(in the rows, 128 means zero)
Each path below is one point turned by a fixed rotation once a step. After each direction that follows a path, write how fast that rotation turns it, in degrees each step (0 if it stays still).
Each turn is a multiple of 5 degrees from 10 to 175, or 0.
Each row of a path follows its step; steps can be skipped.

step 0: [119 133 127 129 124 121 133 135 122 124 114 128 128 135 130 137 122 131
 127 119 135 120 131 135 144 123 139 114 125 126 136 123 132]
step 1: [128 128 134 132 130 116 140 128 128 113 136 128 126 111 130 126 131 130
 118 121 129 124 124 139 131 134 130 114 117 128 135 130 126]
step 2: [111 127 137 149 131 118 121 132 126 121 127 135 123 124 134 128 128 115
 126 131 130 121 124 133 129 126 120 125 125 139 125 130 130]
step 3: [119 132 123 131 125 118 121 130 126 127 129 130 128 132 114 129 144 128
 139 127 116 111 129 130 123 132 127 121 119 134 136 133 132]
step 4: [118 125 128 124 131 114 121 141 136 131 124 133 137 115 128 134 146 130
 126 133 127 132 123 117 130 132 138 131 118 128 127 126 130]
step 5: [125 119 133 133 134 126 131 127 133 123 117 142 131 140 126 136 143 134
 127 120 126 119 119 124 143 132 125 133 128 121 123 124 130]
step 6: [124 132 137 119 129 117 141 135 123 121 128 125 134 142 127 122 137 132
 118 122 124 124 123 123 122 121 126 121 118 123 114 127 127]
step 7: [114 139 140 129 137 123 134 131 128 126 123 120 114 131 128 139 118 125
 128 125 126 125 117 121 131 134 137 130 117 126 125 123 121]
step 8: [128 127 138 128 133 121 132 126 121 127 123 108 122 122 124 138 132 130
 131 126 132 117 120 130 136 129 118 123 122 124 130 139 143]
step 9: [108 123 130 134 135 123 128 127 134 133 116 115 130 122 123 126 136 128
 120 121 131 135 124 136 120 122 120 119 122 130 137 123 129]
step 10: [123 134 127 126 129 119 119 127 138 132 124 124 133 127 139 130 134 115
 123 110 122 111 126 131 133 133 122 131 125 130 139 123 126]
Speeds:
[128 129 130 127 135 130 124 129 130 129 131 130 128 124 127 131 127 126
 123 127 126 130 127 127 127 125 130 127 128 128 127 128 125] : 135
[125 128 127 128 127 127 132 129 130 130 129 128 128 125 127 123 128 128
 125 130 129 133 129 127 124 130 128 128 124 124 128 131 125] : 140
[129 131 130 129 127 128 133 127 129 123 130 132 129 130 131 130 127 128
 126 128 132 125 129 124 126 126 129 127 129 125 131 126 128] : 65
[128 130 124 131 124 125 123 126 128 125 129 131 129 124 126 126 130 125
 127 131 128 126 130 131 130 127 127 128 128 127 129 126 126] : 40
[129 130 128 131 129 125 131 125 122 128 129 128 128 127 128 128 124 132
 127 128 128 128 127 127 131 125 127 129 126 132 127 131 123] : 60

step 0: [131 122 129 119 114 143 120 127 130 132 138 125 132 140 125 133 123 124
 127 125 136 122 130 123 127 133 122 124 139 136 125 142 134]
step 1: [136 121 126 122 124 132 128 143 123 129 123 139 125 138 120 119 125 121
 126 121 129 124 136 135 135 120 139 123 131 138 125 121 116]
step 2: [122 127 125 129 125 125 136 123 133 135 128 130 143 137 148 127 125 119
 132 122 131 133 127 127 131 121 124 111 124 139 124 125 128]
step 3: [131 129 130 125 125 124 124 140 133 127 135 121 144 135 120 137 115 128
 128 119 125 129 139 130 138 131 116 137 132 133 120 122 132]
step 4: [124 122 142 126 118 128 119 126 119 136 133 134 123 131 130 128 125 125
 132 140 134 133 136 123 147 124 133 122 135 132 123 118 126]
step 5: [129 125 125 128 133 147 115 125 134 122 130 131 132 135 136 137 126 120
 130 117 139 121 136 127 126 127 128 115 125 125 115 125 124]
step 6: [134 131 126 124 123 132 142 143 125 132 124 121 122 138 132 131 117 132
 115 120 140 127 129 132 139 129 126 122 132 131 128 120 129]
step 7: [122 126 134 127 129 131 130 120 122 127 131 129 140 136 132 125 114 131
 133 127 128 120 130 118 126 121 136 124 135 146 131 113 135]
step 8: [140 127 130 124 126 137 113 124 124 140 137 122 134 133 126 129 128 129
 133 116 128 129 130 137 134 141 120 122 129 143 124 128 125]
step 9: [125 130 126 127 115 127 124 135 122 131 129 147 127 133 125 132 118 118
 121 120 134 127 143 128 140 128 136 120 126 132 135 134 133]
step 10: [128 125 122 122 114 132 136 130 131 130 127 131 134 133 135 129 129 119
 133 127 125 113 132 119 126 127 121 117 133 135 112 116 120]
Speeds:
[128 129 128 132 127 132 129 132 132 130 127 128 123 128 130 128 128 126
 128 124 124 127 128 125 128 124 128 125 128 127 130 128 125] : 85
[128 131 130 129 125 126 127 129 127 129 127 133 130 125 130 129 127 127
 129 128 122 131 131 129 128 130 124 129 123 130 127 127 129] : 60
[132 130 131 128 127 131 121 128 128 129 132 129 126 128 127 124 130 128
 132 130 130 128 129 129 129 125 128 131 129 128 130 130 130] : 90
[131 131 129 128 129 128 129 131 122 128 124 126 129 125 124 130 126 124
 128 129 128 129 126 131 133 125 129 127 130 127 131 129 127] : 140
[128 129 131 129 128 123 125 129 126 128 128 128 127 130 127 125 127 124
 126 125 127 128 122 128 124 130 128 127 129 123 126 126 131] : 0
[125 132 131 126 129 127 129 125 129 127 130 130 131 127 129 126 128 127
 127 132 129 125 126 123 131 126 131 123 125 128 130 128 127] : 140
[128 127 127 133 133 128 123 125 128 131 125 128 129 129 129 127 131 126
 129 127 130 130 126 130 129 128 128 126 124 130 128 126 124] : 115

step 0: [133 128 142 138 116 125 130 123 125 125 133 133 127 133 134 127 136 124
 122 142 125 125 141 122 131 121 133 133 123 136 126 124 139]
step 1: [135 129 134 138 123 141 138 124 148 131 131 123 138 136 127 127 137 125
 140 125 126 131 126 131 128 124 121 130 132 130 120 130 131]
step 2: [133 124 120 129 113 124 141 126 122 135 124 135 119 137 129 136 134 133
 140 123 120 122 119 132 129 135 125 133 125 137 130 128 131]
step 3: [134 119 134 120 126 126 130 123 137 121 128 135 129 128 127 137 133 137
 117 139 124 136 130 133 129 142 112 137 127 130 129 130 136]
step 4: [128 129 129 135 127 126 133 116 133 125 118 129 120 125 138 116 131 135
 128 122 132 139 135 145 138 122 125 133 124 129 125 123 135]
step 5: [134 125 132 135 119 119 131 129 129 130 128 125 136 132 140 125 138 135
 128 133 127 119 136 126 124 125 140 149 128 132 122 133 131]
step 6: [131 127 139 137 117 136 132 129 139 135 124 129 127 136 131 133 134 123
 129 134 113 140 122 132 124 126 124 132 127 123 120 130 116]
step 7: [127 128 131 126 127 123 146 127 134 120 120 128 122 134 137 139 132 131
 134 128 118 120 119 141 124 131 131 124 128 138 137 122 133]
step 8: [140 125 129 121 129 122 142 114 133 128 126 142 133 116 134 130 126 128
 121 134 121 130 132 123 132 136 122 140 129 133 124 122 127]
step 9: [140 130 141 128 116 131 126 125 137 126 124 137 129 125 136 113 131 138
 129 121 124 129 137 139 135 126 129 123 120 124 131 132 131]
step 10: [124 124 134 129 118 127 126 134 133 133 125 126 133 124 135 124 137 136
 130 124 125 117 119 137 131 131 135 144 141 133 114 124 130]
Speeds:
[129 129 133 128 130 127 128 128 131 130 126 130 126 129 127 125 128 127
 126 127 134 126 129 125 130 127 129 132 125 126 132 124 129] : 80
[125 128 130 129 125 133 127 128 128 130 127 129 130 133 131 131 127 130
 127 124 131 125 128 127 126 126 127 129 130 130 127 129 124] : 80
[130 129 129 127 124 125 124 128 129 129 129 132 127 128 128 127 126 127
 126 134 127 129 129 123 124 127 124 128 126 129 127 131 127] : 130

step 0: [121 123 135 119 127 124 137 120 133 126 138 129 126 130 129 122 130 117
 125 122 131 125 124 117 125 133 125 131 125 130 119 135 120]
step 1: [131 136 127 122 130 130 134 127 124 126 120 122 131 116 129 140 129 128
 129 114 127 117 132 126 125 123 135 126 130 130 135 133 126]
step 2: [121 126 124 133 128 135 124 132 138 120 133 138 126 126 130 125 137 128
 132 119 125 128 131 122 129 134 134 136 131 132 117 132 120]
step 3: [129 135 130 123 126 120 140 124 129 120 131 123 131 129 126 138 129 127
 125 122 131 123 123 118 122 131 120 119 119 132 123 131 123]
step 4: [127 126 116 121 135 129 127 126 138 120 127 130 124 116 137 131 129 127
 129 115 129 127 135 129 128 125 133 133 134 131 136 133 129]
step 5: [124 122 136 137 124 132 132 129 130 113 135 128 130 134 125 132 139 132
 125 124 127 127 135 122 123 132 135 124 121 129 122 133 123]
step 6: [131 139 119 120 122 115 128 121 134 127 130 123 133 124 135 127 126 123
 121 120 129 127 129 125 122 130 128 124 129 135 129 131 116]
step 7: [122 122 127 126 127 132 136 127 134 119 125 129 126 128 138 129 131 124
 131 119 122 122 140 123 130 125 135 126 130 125 126 137 142]
step 8: [127 130 132 129 130 124 117 126 128 124 133 129 139 126 123 128 138 127
 126 126 135 119 130 122 120 136 137 125 121 132 127 137 118]
step 9: [137 130 118 127 123 123 133 123 134 127 125 118 125 122 138 129 123 129
 132 119 117 130 131 120 126 127 129 126 127 132 116 134 127]
step 10: [119 124 133 126 129 132 134 117 134 121 134 132 131 126 130 127 130 117
 133 123 138 121 130 123 124 134 134 135 125 127 131 136 135]
Speeds:
[127 127 131 128 130 130 127 130 129 127 128 126 127 127 129 129 128 124
 132 127 129 126 131 127 128 124 130 129 127 131 135 124 132] : 120
[129 124 132 132 128 128 128 131 124 127 130 127 129 128 130 127 126 127
 126 123 128 130 127 124 131 130 124 128 130 126 128 129 130] : 155
[124 126 126 126 129 124 135 129 128 130 128 130 127 127 131 128 126 127
 130 129 126 129 124 128 124 130 128 126 128 125 132 130 129] : 115

step 0: [132 133 147 132 132 127 122 125 127 143 129 124 126 124 131 135 134 127
 127 133 129 140 123 117 120 129 132 134 131 130 119 124 134]
step 1: [126 134 129 127 130 124 118 118 131 135 138 124 132 130 141 118 130 132
 125 127 130 135 136 143 130 125 128 122 140 134 129 135 134]
step 2: [122 127 124 132 129 136 127 127 122 122 138 127 135 120 115 129 138 134
 124 121 140 141 127 125 123 129 135 126 129 127 117 138 132]
step 3: [131 121 135 138 137 128 126 132 126 136 127 133 124 138 136 127 122 128
 124 117 131 146 132 121 130 119 126 131 135 121 122 126 133]
step 4: [134 124 134 132 122 135 121 121 126 136 126 118 135 131 131 127 122 124
 121 125 135 126 135 134 124 117 141 122 123 137 131 142 130]
step 5: [140 120 127 124 135 126 133 124 124 134 147 135 125 131 121 129 126 135
 129 131 140 131 120 126 118 127 131 125 133 129 121 137 125]
step 6: [125 127 126 123 128 129 136 134 121 138 124 128 129 131 136 129 129 131
 120 117 143 128 131 131 136 114 126 134 137 137 118 123 127]
step 7: [135 130 125 127 132 135 122 119 125 128 115 137 125 131 128 125 122 130
 127 127 142 135 135 130 125 135 138 133 117 137 124 138 124]
step 8: [132 119 123 132 139 132 125 137 125 138 136 129 122 128 130 127 126 119
 115 138 134 130 122 131 121 133 139 134 138 132 129 121 124]
step 9: [141 133 130 127 120 129 122 127 127 139 131 119 125 131 132 134 137 139
 125 127 134 134 130 131 132 129 128 132 126 146 122 117 131]
step 10: [132 123 123 131 137 127 119 118 132 120 132 142 133 119 137 121 135 127
 127 124 144 129 131 131 131 136 128 127 133 137 130 131 129]
Speeds:
[132 129 129 126 131 127 127 126 131 130 131 133 128 131 127 127 125 132
 131 129 126 132 132 127 129 130 127 128 126 126 128 127 126] : 160
[128 131 129 127 127 127 126 126 129 124 130 128 124 127 130 130 126 128
 129 123 127 126 131 133 130 127 133 128 124 130 130 130 128] : 130
[128 134 125 125 127 127 129 127 123 126 132 132 132 126 131 128 130 129
 130 129 130 127 127 128 131 126 125 128 129 128 126 129 130] : 85
[132 127 130 129 125 127 127 127 128 124 127 128 123 127 129 127 125 129
 130 128 129 131 122 127 129 131 125 131 130 128 126 133 129] : 155

step 0: [138 142 128 124 122 123 130 131 108 122 127 134 130 134 122 134 134 135
 124 128 133 115 133 126 137 130 133 132 123 123 132 134 125]
step 1: [126 139 122 133 137 137 119 132 135 127 120 125 135 121 127 133 138 133
 132 123 129 131 120 127 126 137 118 117 115 126 129 138 125]
step 2: [123 136 130 130 135 122 120 138 116 121 132 130 116 118 127 131 125 122
 132 122 132 117 131 130 124 116 137 134 122 124 133 135 121]
step 3: [128 147 127 138 127 132 127 140 129 126 117 129 133 134 114 133 138 127
 127 134 127 128 137 132 135 132 127 122 128 123 124 131 136]
step 4: [126 134 117 125 136 129 122 131 123 124 130 132 115 113 124 127 136 128
 127 129 143 135 119 128 133 122 117 131 119 130 127 130 122]
step 5: [123 142 126 136 130 126 120 142 134 123 127 128 126 127 125 124 121 137
 119 126 133 117 132 137 126 136 141 135 131 120 134 126 127]
step 6: [124 138 123 128 133 136 126 129 114 121 122 133 132 126 123 131 127 130
 121 125 132 134 124 121 145 125 123 128 129 121 112 137 131]
step 7: [130 130 131 125 134 132 127 143 131 125 130 130 123 119 130 127 129 135
 120 127 139 112 127 133 125 137 110 129 118 128 135 133 128]
step 8: [131 142 128 135 130 125 121 122 114 125 129 131 128 127 121 137 124 142
 124 127 132 128 132 122 128 134 144 129 121 123 129 138 122]
step 9: [125 139 126 124 127 136 122 139 125 121 116 126 135 123 129 131 136 124
 133 117 126 118 116 134 135 126 119 118 121 125 128 135 129]
step 10: [128 133 125 136 145 127 128 135 125 126 136 133 118 123 122 132 135 126
 129 130 130 120 142 124 123 125 128 136 116 126 129 139 121]
Speeds:
[130 129 130 129 128 127 127 127 126 129 127 127 129 128 128 132 132 125
 134 127 124 126 129 127 125 126 129 125 124 129 131 132 126] : 45
[129 124 126 127 128 126 128 129 129 128 131 126 122 129 127 124 126 126
 126 126 129 125 131 132 125 129 130 130 124 129 128 132 129] : 135
[130 131 130 127 124 127 128 132 134 129 125 123 127 128 132 130 128 130
 125 128 127 127 128 130 126 127 126 126 127 126 125 126 127] : 175
